In the data rows, the value 128 means zero.
Some points, one per row:
[138 106  79 116  95 185 119 119 122  82 116 181 149 148 160 115 105 123 127 119 126  95  98 189 142 131 101  75 163 185 118  89 127 102 179 143 186  99  56  69 117 151 159 164 207  87 156]
[112 124 186 161 193   2  89 114  58 189 156  54 128 133 117 132 176 125  60 139 171 210 195  87  95 155 131 152 118 113 153 166 150 152  20  94  52 156 242 198 145 114 122  94  61 132 108]
[132 127 132 137 105 159 138 128 110 123 119 158 115 135 119 108 122 121 129 121 126 124 134 155 103 158 118 127 141 134 121 130 133 138 131 143 146 105 119 114 112 124 138 117 133 102 123]
[117  96 146 118 147 195  83 171 178  95  56 115 142 139 213 162 145 242 129 110 171 113 110 138 173 164  80 107 208 166 131  40 103  17 201 107 165 102  89 105 163 119 187 135 210 142 191]
[123 144 140 143 140 128 116 132 112 143 125 120 121 127 130  95 146 132 120 120 121 162 136 120  97 130 118 155 128 108 132 136 117 135 121 138 100 128 163 147 119 108 111 109 124 114 114]
[143 187  55 124 116 149 118 143 132 107 166 178 149 156 121 110 140  57 121 102 124  97  84 156 164 170  58 133 101 174 142  96 158 198 209 152 151  42  30  63  88 103  95 129 138  87 147]
[125 114 107  95 110 198 116 129 177  77  79 112 152 122 213 114 127 181 119 100 125 112  85 163 116 154 108 127 219 123 115 110  74  38 168 126 148 122  70 108 143 148 160 134 179 123 185]
[ 81 111 156 170 114 132  86 163  51 148 107 177 103 143  88 134 108 190 131 127 197 152 174 159 133 153 125 105 140 204 135  70 198 160 145 128 173 118 162 176 131 117 142 156 168 115 105]
[158  97  78  87 134 144 133 131 174 111 130 116 200 160 166 191 155 165 139 152 102  27  74 108 213 126 140  37 138 147 105  57 148  35 173  95 156 123  88  53 152 136 168 178 172 155 174]
[ 97 129 171 155 127  80 142 125  98 178 146 124  86 121  61 109 127 101 136 143 137 167 171 106  94 126 153 172  81 107 150 188 149 197 102 132  99 157 177 186 102 121 104 107  65 123  79]
[112 121 173 142 126 114 133 159 124 180 121  96 119 110  94 171 128 165 168 119 130 160 153 109 137 135 149 169 106  98 146 145 162 142 142 138 132 144 162 169 136 135 115 111  98 152 117]
[132 141 106 116 119 150 147 127 124 124 155 162 136 153 131 122 145 108 114 119 115 120 102 166 135 194  79  88 145 168 124 115 147 172 179 150 180  73  70  88  72 105 145 117 153  95 134]
[121 162 106 133  99 117 181 103  89 126 196 181 106 127  50  96  96  46 147 150  84 109 150 134 133 105 163 105  66 119 113 154 145 225 110 159 135 121 128 133 103 104  76 140 123 108  70]
[160 158 115  87 141 154  84 189 186 159  75  67 195 155 186 176 226 206 159  93 104 113  66  54 180 159  86 163 162 125 167  27 145  50 233  91 110  66 118  61 146  91 145  77 118 161 168]
[143 166  87 109 119 155 121 154 153 121 129 139 146 138 160 124 166 105 139 101 118 118  82 137 136 163  72 158 136 141 145 108 142 148 190 139 135  66  59  77  98 121 119  92 129  96 153]
[129 152 130 115 122 166 103 162 170 151 100  82 124 115 179 126 181 158 128  68 111 185  97 120 106 158  72 207 182  92 150 141 108 123 169 144  97  84 111 111  99 141 128  37 100 114 154]
[ 94 158 179 135 137 116 102 149  63 166 137 128  76 131  90 108 151 102 128 103 159 206 178 134  87 135 116 207 103 106 150 173 166 203  96 150 112 120 164 186 112 113 113  88  65 125  96]
[115  87 169 118 152 116 104 143 141 140  98  82 147 116 133 177 115 176 143 138 165 114 136 111 143 107 156 138 135 104 126 120 153  62 105  98 126 186 139 166 169 160 154 143 111 161 140]
[146 151 145 124 124  99 154 130 134 153 143 100  99 104  91 122 138 108 148 135 102 138 141  92  92 128 178 179  97  74 141 195 127 179 105 143 116 139 158 167 130 118 107  88  64 131  88]
[ 79 100 162 169 159  70 114 128  70 122 140 158 118 134  77 123  99 150 104 181 173 122 188 111 153  97 156  61  89 166 138  85 140 128 103  97 138 161 187 182 167  97 108 184 158 150 104]
[127 118 168 113 177  89  97 131 168 155  75  35 148 120 171 154 194 187 118 130 144 154 137  67 103 105 132 155 150  75 134 137 106  51  95  85  78 170 177 172 157 130 154  93  94 167 158]
[ 65  82 214 180 140  38 194  81  96 211 137 123  89 124  63 117 155 105 141  93 124 205 155 123 115  63  93 121  97 126 151 154 130 135  87 160  68 186 180 146  56 114 115  85 111 134  73]
[145 121 129  62 187  84  66 166  59 193 154  58 179 194 158 173 255  87  83  86 146 175 112 117 133 195 121 140 185 142 115 172 238 158  51  95 122  75 107 130  76 183 215  71  36 118 136]
[120 138 162 143 192  33  98 103  86 160 148  82 115 135 116  94 185 100  58 152 159 190 176  88  89 123 137 157 103 112 154 173 121 153  45  92  56 155 223 188 128 125 102 115  54 147  98]
[122 127 161 129 139 110 123 148 104 163 128 114 105 144 101 142 143 164 139 133 131 144 144 111 137 137 141 146 107 144 142 122 152 139 129 122 106 129 153 144 130 113 126 128 117 138 103]
[127 162  76 119 171  83  99 136 131 113 148 132 167 178 156 111 204 137  82 153 121  94 110 102 165 145 110  94 116 158 152  64 117 121 151  92  91  79 131  89 117  94 116 151 127 133 132]
12 more points follow, each with its number after it:
[141 135 109  98  97 159 141 108 175 107 120 114 140 125 191 112 146 105 147  95  82 152  84 143  85 150 112 164 176  93 125 158 103 126 137 154 125 109  83  79  92 143 132  70 119  87 153] 0
[143  95 129 111 143 107 173  80 140 105 173 107 140 123 111 153  58  90 151 173 124  65 123 136 142  91 182  81  84 127  88 154 117 102  91 121 164 186 122 136 161 154 150 197 128 159 119] 1
[129 110 154 126 125 118 185 100 144 168 167 121 132 135  89 127 130  95 151 147  91 123 146 118 117 150 183 145  92 100 128 211 118 179 115 145 149 170 147 157 118 128 117 132  97 126  87] 2
[144 110 142 135 155  79 151 104 138 134 114  82 104 116 112 127 154 130 101 137 108 127 132  82 112  83 145  86 118 127  93 123 116 111  92 107 104 143 175 139 113 105 140 128 123 152 104] 3
[125 121 118 150  71 163 169  92  97  70 181 208  82 111 116  70  43  39 144 119 107 137 138 236  88 127 116 137 129 132 137 194  83 194 108 197 156 136  80 117 106 155  91 137 153  70 117] 4
[124 100 126 108 104 192 122 117 168  56  63 150  90 125 174 113  53 159 125 105 113 117 110 176 101 138 137 118 193 111 107 124  71  65 120 159 153 129  79 128 139 144 142 110 161 115 146] 5
[ 79 113 179 155 126 138  69 199  81 200  71 152 123 147  79 181 116 217 172 121 186 165 168  94 174 153 120 154 107 157 157  61 224 149 200 117 147 109 156 169 137  90 122 136 141 146 110] 6
[106 122 169 154 121 152  63 205  74 197  80 176 125 159  79 152 136 168 158  90 206 189 155 136 156 184  86 198 128 171 165  72 232 177 208 132 147  83 122 148 110 119 124 115 119 100 122] 7
[122 111 185 129 133 133 102 144 148 140  75  67 113  90 166 135 158 182 114  80 119 180 133 106  81 126 116 179 177  85 120 149  95  76 106 134  97 158 177 164 147 147 144  79 123 127 132] 8
[110 108 150 156 187   5  83  90  71 149 144 101 133 132 108 129 164 127  54 168 166 143 166  91 115  87 134  89  87 126 143 102 153 123  48  81  69 162 213 159 155 119 106 149  82 163 112] 9
[128  93 111 119 116 194 120 135 132 103 114 155 144 135 152 153 115 169 134 123 139  86 108 162 157 127 136  78 172 177  81  75 134  89 152 117 170 123  83 105 148 159 172 180 191 129 153] 10
[144  98 168 132 143  94 138 101 158 117 131  93 112  99 120 154  83 132 139 134 147 110 136 122 135  82 158 137 106  86 105 146 115  78  95 122 115 206 148 165 173 162 110 161 107 160 130] 11
Which two of these numbered points are nearest to each point below, looking only along the 3 directions in which the first points spread most? Their numbers follow each, nearest first.
[177 116 108 127  85 125 248  38 169  69 204 100  84  66 136  84  67  12 123 158  27 112 107 147  53  54 200 100 114  56  86 255  13 148   0 167 116 214 148 127 135 173 121 122 113 116  84] > 2 7
[119 124 124 159 197  34  95 106  95 127 154 126 172 149 103 128 151 128  56 197 159 121 158  96 167 106 127  55  82 155 146  71 139 124  89  72  88 142 201 142 166  91  93 179 124 163 127] > 11 3
[163 101 100 102 116 173 177 102 185  35 140 140 136 104 176 143  84 119 148 139  96  62  86 166 131  97 150  95 144 120  95 130  53  46 111 147 165 173  78  97 155 160 155 161 186 120 159] > 10 5
[137 155 128 122 128 162 110 148  99 122 137 156 121 157 106 131 118 125 144 119 156 119 139 155 124 166 131 155 117 149 131 129 145 157 148 137 148 111 102 140 121 129 145 128 128  96 109] > 7 2
[ 93 147 190 155 164 113  76 183 120 185  75  67 114 123 132 147 184 202 132 109 174 199 159  60 110 139 116 218 119  90 159 125 130 124 132 111  62 146 200 198 134  98 125  65  70 157 114] > 8 9
[126 129 110 103 114 142 177 110 155 131 147 154 129 140 128 110 130  94 142 128  69 111 104 129 115 147 136 121 129 121 119 173 103 155 140 148 145 114 101 107  90 113 129 112 119 118 115] > 7 0
[161 114  72 111 108 147 171  92 158  96 151 151 173 129 140 151 105  96 128 142  90  58  84 129 160 100 143  25 131 151  93  93 118  87 132 116 175 118  92  56 134 138 159 162 186 120 149] > 10 5
[181 195  66 110  91 202 180 105 236  56 132 113 124  77 215  92 127  75 116  52  58 150  41 173  94 145  35 202 180  79 123 185  26 140 195 189 123  80  26  52  96 140 104  60 124  87 191] > 0 7
[178 164  41  96  91 168 119 129 187  91 137 149 172 143 170 119 169  70 109  90  94 105  42 157 153 185  45 135 151 142 138  95 128 146 220 147 140  30   1  21  92 120 111  83 134  76 184] > 0 5
[106 140 163 123 137 180  87 174 123 176  86  97 110 142 128 135 145 189 145  96 140 185 143  89 117 147 121 233 146  83 150 123 138 128 158 114  74 116 155 154 130 115 117  69  73 153 120] > 8 3
[114 138 172 137 167  59 114 110  83 182 161  61  99 115 115  73 181 106  74 115 143 214 179  97  57 106 143 204 122  89 162 199 103 172  36 115  32 164 222 193 121 137  95  88  36 147  96] > 9 2
[123 119 134 131 100 145 158 122 121 158 147 137 120 137 106 156 109 129 172 147 116 101 119 113 153 138 132 136  99 117 142 141 158 142 153 126 127 126 115 112 102 118 147 124 133 118 124] > 7 6
[142 156 106 116 181  64 129  93 109 131 160  91 160 143 131 119 174 102  68 168 132 120 143  77 126  82 138  86  95 124 153 105 128 123  89  77  94 144 191 133 166  92 101 140 115 136 123] > 3 11
[115 109 138 121 125 108 134 115 137  96 104 107 128  98 148 127 117 147 127 134 143 128 130 133 104 107 147  97 147 113 113 132 101  83  92 122 150 162 130 153 144 135 147 127 156 135 139] > 6 11
[126 139 132 141 116  52 197  76  80 141 203 133  89 115  57  82 125  18 117 158  98 158 173 148  74  98 191 109  53 119 120 227 121 232  37 148 111 178 172 170  91 128 115 135  69 109  53] > 2 4
[126 175 136 141 120 107 134 118 130 148 144 128 104 142  98  96 128  98 118 132 123 147 142 102 104 125 164 146  88 119 138 158 121 182 127 129  89 131 157 155 123 102 106 118  95 139  97] > 2 7
[ 98 163 120 141 132 130  71 176 100 154 113 138 113 155 136 119 149 144 111  92 176 175 147 125 131 172  75 192 119 152 168  96 167 173 199 144  98  68 105 149 106  97 100 121 101 123 137] > 7 0
[ 93  85 148 180 110 113 122 128  66 132 127 198 122 152  74 163  70 150 132 163 167 118 158 147 155 116 135  34 107 186 101  72 178 137 127 116 176 142 141 122 149 109 138 199 197 118 111] > 1 6
[134 112 138 142 155  74 152 109 133 137 143  85 129 113 108 145 133 117 125 157 117 136 139 101 112 115 151 104 111 105 112 168 116 124  78 114 113 173 171 146 133 119 141 107  99 135 117] > 3 11
[144 127  91 114  98 149 167 144 129 153 144 147 136 131 107 145 150  95 168 123  83 111 110 124 161 152 135 126 122 122 122 150 168 167 150 140 150 109 117  95 119 123 142 102 119 115 113] > 7 0
[123 155 123 113 106 116 144 123 117 152 142 122 109 116  99 123 137 107 156 126 108 143 140 107 117  97 178 139 111 103 138 165 133 169  91 133 106 142 154 142 122 141 104 120  93 143  97] > 2 7
[153 122 119 119 162 110 138 118 137 132 120  96 149 120 135 140 158 131 106 167 116 107 113  90 122 111 154  76 129 135 112 106 126  94 112  87 118 134 156 114 143 122 146 136 134 148 143] > 6 3
[114  80 146 134 131 152 134 101 118  88 129 172 101 129 101 136  54 150 135 164 177  77 146 168 147 114 171  64 116 163  84 115 128 110 100 128 177 168 107 152 156 149 159 214 178 139 124] > 1 6
[150 118 135 118 151  77 159  96 140 113 157  83 138 106 139 127 166 105 102 154 109 115 127 107  96 108 165  99 126 105 111 171  94 108  58 110 109 171 160 140 140 134 153 121 106 134 127] > 3 6
[151 108 119 103 128 128 155 106 179 109 125  94 143 111 140 155  98 131 145 155 115  89 119 109 136  91 173 108  99 109 113 128 104  64 114 112 129 178 126 130 156 148 131 164 125 152 131] > 6 11
[125 131 149 134 139  87 141 116 106 156 154  97 108 108 101 120 145 100 120 132 123 159 150  97  96 110 159 163 100  96 138 178 121 158  78 128  90 157 172 162 133 130 114  99  74 139  91] > 2 9
[112  62 139 148 130 144 173  73 132  55 143 190 103 138 100 129   4 119 135 183 144  43 150 189 140  96 165  24  99 165  89 114 106  97 106 131 188 202  93 137 158 133 140 240 205 123 108] > 1 10
[113  94 135 121 141 182  85 144 179  66  47 133 158 132 208 179  99 237 142 113 182  83 103 129 182 123 106  83 179 150 116  17 105   0 183  97 162 135  81 108 175 113 164 167 241 151 203] > 10 5
[179 187  82 108  96 181 141 129 155 121 155 110 123 114 162 112 129  57 152  68  97 154  85 154 112 148  79 240 130  84 143 181 104 177 162 175 103  76  72  93  96 154  99  64  73  82 146] > 0 7
[ 85  91 188 155 168  68 100 119  82 165 111 110 116 143  86 161 123 165 115 164 187 144 172 107 135  96 162  82  94 132 114 120 164 124  60  99 118 188 196 187 141 107 140 152 124 162 104] > 9 11
[140 130 119 156  74 141 168  86 128  74 155 180  93 104 141  77  51  68 138 112 107 135 122 206  88 130 104 126 139 121 111 171  92 142 133 188 150 109  79 102  99 135  85 127 165  81 121] > 4 7
[151 106 120 115 118 175 149 110 182  60 104 114 119  95 189 120  92 157 126 107 117 109  88 149 120 120 125 122 190 117  84 158  56  60 105 146 146 152  96 126 151 147 154 129 179 123 156] > 5 10
